Rows are one point carried round by a steady rotation, each followed by how many steps it has turned.
The counts run from 0 to 178.
[  6 -21  -9   5  -4  11  12 -13 -22  25  -1 -16  -3  14  -7  -9  16  27
  -7 -35  23   2  -3  -1   1  27 -35   5   1  -2 -26  -3   2  -6 -11  -9
  -5  12  15  19  -7   2   2  11  -2   3 -17 -15 -19   4  29 -14] : 62
[  4  -8  -2  -1 -20   8  18  -5 -12  23  -2 -17  23  19  26   1  15  20
   3  -4  25  10 -11  -2   5  16 -30  -7   1   6 -15 -14   3   2   0 -23
 -12   3  12  17  -7 -16   4   6  15 -15 -24 -12 -23  14  31 -13] : 162
[ 14 -17   7   2  -6  -5   3   7  -3  32  -3 -17   3  28  13   0   3  26
  10 -36   5   5  -6  -1   6  26  -5   2   5   9   2 -21 -11   2   4 -25
  16  15   9  15 -15 -17 -14   5  24  -3 -14 -22 -18   8  21 -10] : 13
[ 13 -30   8  -1   4  -3  11   6 -19  34  -5  -6   9  36  -5 -18  -5  22
   6 -21  -1   1 -19  -6   1  44   9  -5  16  10  -9 -14  -8   1 -11 -13
   4  13   5  19  -5 -12 -13  12 -14   7   9  -4 -15  -3  20  -3] : 105
[ 17 -14   7   7  -3   3  20  14  -2  31  -8 -18  17  22  22   1   6  20
  11 -12   8  16 -23 -11  15  22  -9   1  -1   9  -2 -23  -3  10  18 -18
  12  18   5  22 -10 -23 -11   3  12  -8 -14 -12 -17  17  19 -16] : 8
[  7 -28  -1  15  -7   3   9  -1 -24  26  -8 -13   3  31   8 -16   9  27
  -9 -25  12   1 -18  -4   1  26 -20  -6  35   5 -28  -1  -2  -3  -4 -17
  14   9   9  24  -1  -1   1   3  -9  -2 -10   6 -14  -5  18  -7] : 78
[  6  -6  -2  -2 -19   8  26  -9 -13  28  -5 -12  27  17  24  -2  16  17
   1   2  21  13 -18  -5   3  17 -25  -7   4   6 -13 -16   2   2  -8 -19
 -11   2   4  18  -6 -20   5   4   9 -19 -16 -14 -22  15  29 -15] : 160
[ 15 -24   0  11  -9   7  16   3 -17  23   5 -12  19  28  -5 -11   7  18
   9 -18  16   4 -13 -12  -5  52   4  -8  26  12 -21 -14   2   4  -2 -17
   8   7   5  18   0  -5 -14   2 -12  -9  -2   7 -14  -1  17 -11] : 93
[ 19  -7  -9   3  -8   4  27 -23 -22  33   3 -20   1  11   0 -14  25  17
  -4 -18   7   8 -14  -3   3  18 -20   5  10  15  -1  -9  -4  -1 -14 -14
  12  11 -14  27  -8 -12   4   0   5 -14  -6 -26 -29   5  16 -18] : 43
[  4 -10  13  11 -15  13  22  -4 -20  35  -9  -6  19  25  20   6  14  13
  10 -20  20  13 -15  -6  11  20 -19  -8  14   5 -15 -16 -19   1  -8 -19
   0  -1  15  10 -15 -21  -8  -5   2 -15 -12 -10 -12   8  19 -17] : 170
[  8 -19  -3  11  -5  15  31 -16 -32  30  -2 -14  -1  12  -6  -1  22   9
   1 -24  23   9 -11  -7  10  26 -30   6   3   9 -21  -7 -12  -1  -7  -4
   8  10   4  17  -8  -9   1   3 -11  -4  -9 -15 -22   2  18 -18] : 57
[ 19  -7   9   8  -8   3  18   9  -5  38  -4 -10  20  28  21  -8   9  22
  11 -10   4  14 -26  -9  12  24   0  -7  16  12   1 -21  -5   9   5 -23
  12  10   0  25 -12 -20 -14  -4   8 -14  -7  -8 -19  12  13 -15] : 5
[ 15 -10  -1   6   6   8  25  -5 -19  41  -2 -12  -4  14   3 -11  18  17
   6 -13   3  13 -25  -3  21  16 -17   4 -11  14   4 -12 -11   5   0 -13
  11  16  -5  27 -13 -16  -2   6   0   2  -5 -26 -30   8  13 -19] : 32
[ 16  -8   1   8   5  11  18  -6 -20  43   2  -8  -3  19  -2 -14  20  16
  10 -19   0   9 -23  -2  20  19 -10   0  -1  19   7 -11 -14   5  -3 -18
  12  13  -4  27 -13 -13  -7   0   2   1  -2 -25 -32   5  10 -20] : 30
[ 13 -17   6   2  -6  -4   5  11  -1  30  -6 -20   4  28  15   0   2  26
  10 -33   5   6  -8  -3   8  23  -8   2   1   9  -1 -22  -7   4   9 -24
  15  19  11  15 -13 -18 -13   4  24  -2 -18 -22 -17  10  24 -10] : 12
[  9 -31  -2 -11 -13 -11   9   0 -18  21  -4 -20   8  37   4  -4   2  13
   8 -16   3  -1  -5   4  -1  32  -7  -4  -3  26  -1 -16  -9   0  -3 -25
   5  15   8  12  -2 -21   1  23  13   4  -6 -20 -28  -4  31   6] : 127
[ 22  -6   0  -1   0   6  19   3  -3  34   6 -16   9   8  -1  -6  13  24
  14 -20  11  12 -12  -7  12  33  -9   7 -17  10   5 -23   2   8   1 -13
   0  18   3  20 -15 -16 -12   5  13  -3 -11 -26 -23  17  22 -22] : 21
[ 14 -31  -5   4  -9  -2   7   4 -10  15   1 -22  13  26   2 -10   2  30
  -4 -27  18   0  -4  -9 -12  43 -12   0  22   0 -28 -11  13  -2   1 -14
   4  15  11  18   1  -3  -8   9   1  -4 -14   2 -11   6  29  -7] : 88
[  5  -6   3  -6 -20   1  19 -18 -22  36  -7  -9  21  26  21  -9  13  19
  -2 -10   9   6 -14   3   1  15 -19 -12  18  10  -7 -11  -8  -7 -26 -23
  -7  -3   4  16 -11 -20   6   3   7 -16  -8 -18 -22   7  25  -8] : 156
[  5 -13   8   3  -7  13  17   1 -11  33 -10  -9  17  17  18   5   7  24
   7 -25  25  14 -11  -5  11  23 -25   0  -5  -6 -19 -18  -5   2  -4 -10
 -10   8  21  11 -17 -17  -9   3   6  -6 -19 -12  -8  16  28 -19] : 174
[ 16  -6  -3   2  -2   6   1   4  -4  34  10 -15   2  15  -3 -14  15  27
  12 -24   8   5  -8  -1  11  28 -11   2 -13  12   5 -16   1   7   4 -25
   0  17   8  23 -13  -6 -11   7  18   4 -16 -26 -32  10  23 -18] : 24
[ 18 -10 -14   5  -8   8  30 -15 -20  25   6 -24   4   5   2  -7  25  16
  -3 -11  18  10 -13  -7   4  20 -30   7  -3  14  -8 -10   3   4   0 -12
   7  15  -8  28  -4 -10   7   4   6 -12 -16 -20 -32  10  22 -20] : 46
[ -1 -18   1  -9  -7   4  18  -6 -22  31 -11 -11  14  26  20  -5   8  18
   0  -3  14  10 -19   2  14  10 -30  -6 -13   7 -10 -11  -7  -2  -9 -17
 -18   9  10  18  -8 -22  10  20   4   3  -9 -19 -26   7  33  -6] : 149
[ 16 -23   1  10  -6   9  20   5 -15  24   4 -12  19  25  -5 -10   6  17
  10 -13  17   6 -17 -15  -3  52   3  -5  23  12 -20 -16   3   6   3 -14
   5  10   5  19   0  -8 -13   1 -16  -7  -1   6 -15   2  18 -14] : 94
[  1 -16   1  -5  -5   9  26  -8 -26  34 -11  -6  15  26  15  -6  10  11
   6   2  12  12 -24   0  17  15 -25  -7 -13  13  -6 -12 -12   2 -10 -17
 -15   5   7  18  -8 -23   8  16  -3   0  -3 -17 -28   6  27  -9] : 147
[  5 -23  -8   5  -3  11  17 -12 -25  26  -1 -17  -2  12  -7  -8  16  23
  -4 -32  25   3  -3  -5   3  26 -37   7  -5  -3 -27  -3   1  -5  -7  -5
  -4  12  13  19  -7  -1   3   9  -3   2 -15 -14 -19   5  27 -14] : 61
[ 15 -22  -3  -1  -5  -5  22   3 -18  27   1 -15  17  33   5 -16   5  11
   8   5   0   5 -24  -6   3  36   5 -10  10  29   2 -16  -5   7  -1 -24
   9  13  -9  24   2 -22  -1  14  -4  -4   6  -8 -31   0  18  -3] : 119
[  1 -11  10  11 -21  11  13  -5 -19  33  -7  -6  17  31  20   2  16  15
   8 -22  20   6 -12  -1  10  20 -19 -13  19  10 -14 -13 -18   1  -6 -28
   2  -5  15  11 -14 -15  -6  -4  10 -15 -17 -10 -17   5  19 -13] : 168
[ 17  -8  -8   1  -8  -1  19 -21 -22  36   1 -18  -4  15   1 -17  21  21
  -6 -27   1   4 -12   1   3  17 -17   3  13  14   1  -6  -6  -5 -18 -17
  14  12 -11  25  -8 -10   4   1  10 -10  -7 -29 -28   3  17 -14] : 41
[  8 -28   1  16  -8   2  14  -2 -26  28  -9 -14   5  30   9 -15   9  23
 -10 -25  11   3 -19  -8   0  26 -17  -6  37   2 -27  -3  -3  -3  -5 -14
  14   9   6  24  -1  -2   0   2 -12  -4  -7   5 -12  -5  16  -8] : 79
[ 13  -9   6   0 -11  -2  -2  12   1  34  -2 -11  19  29  23 -15   4  37
   3 -17   5   4 -16  -1   5  22  -4  -8  15   1  -4 -16   6   4   0 -30
  -4  10  10  25 -11 -11 -11   3  19  -7 -17 -10 -16  13  25 -12] : 0
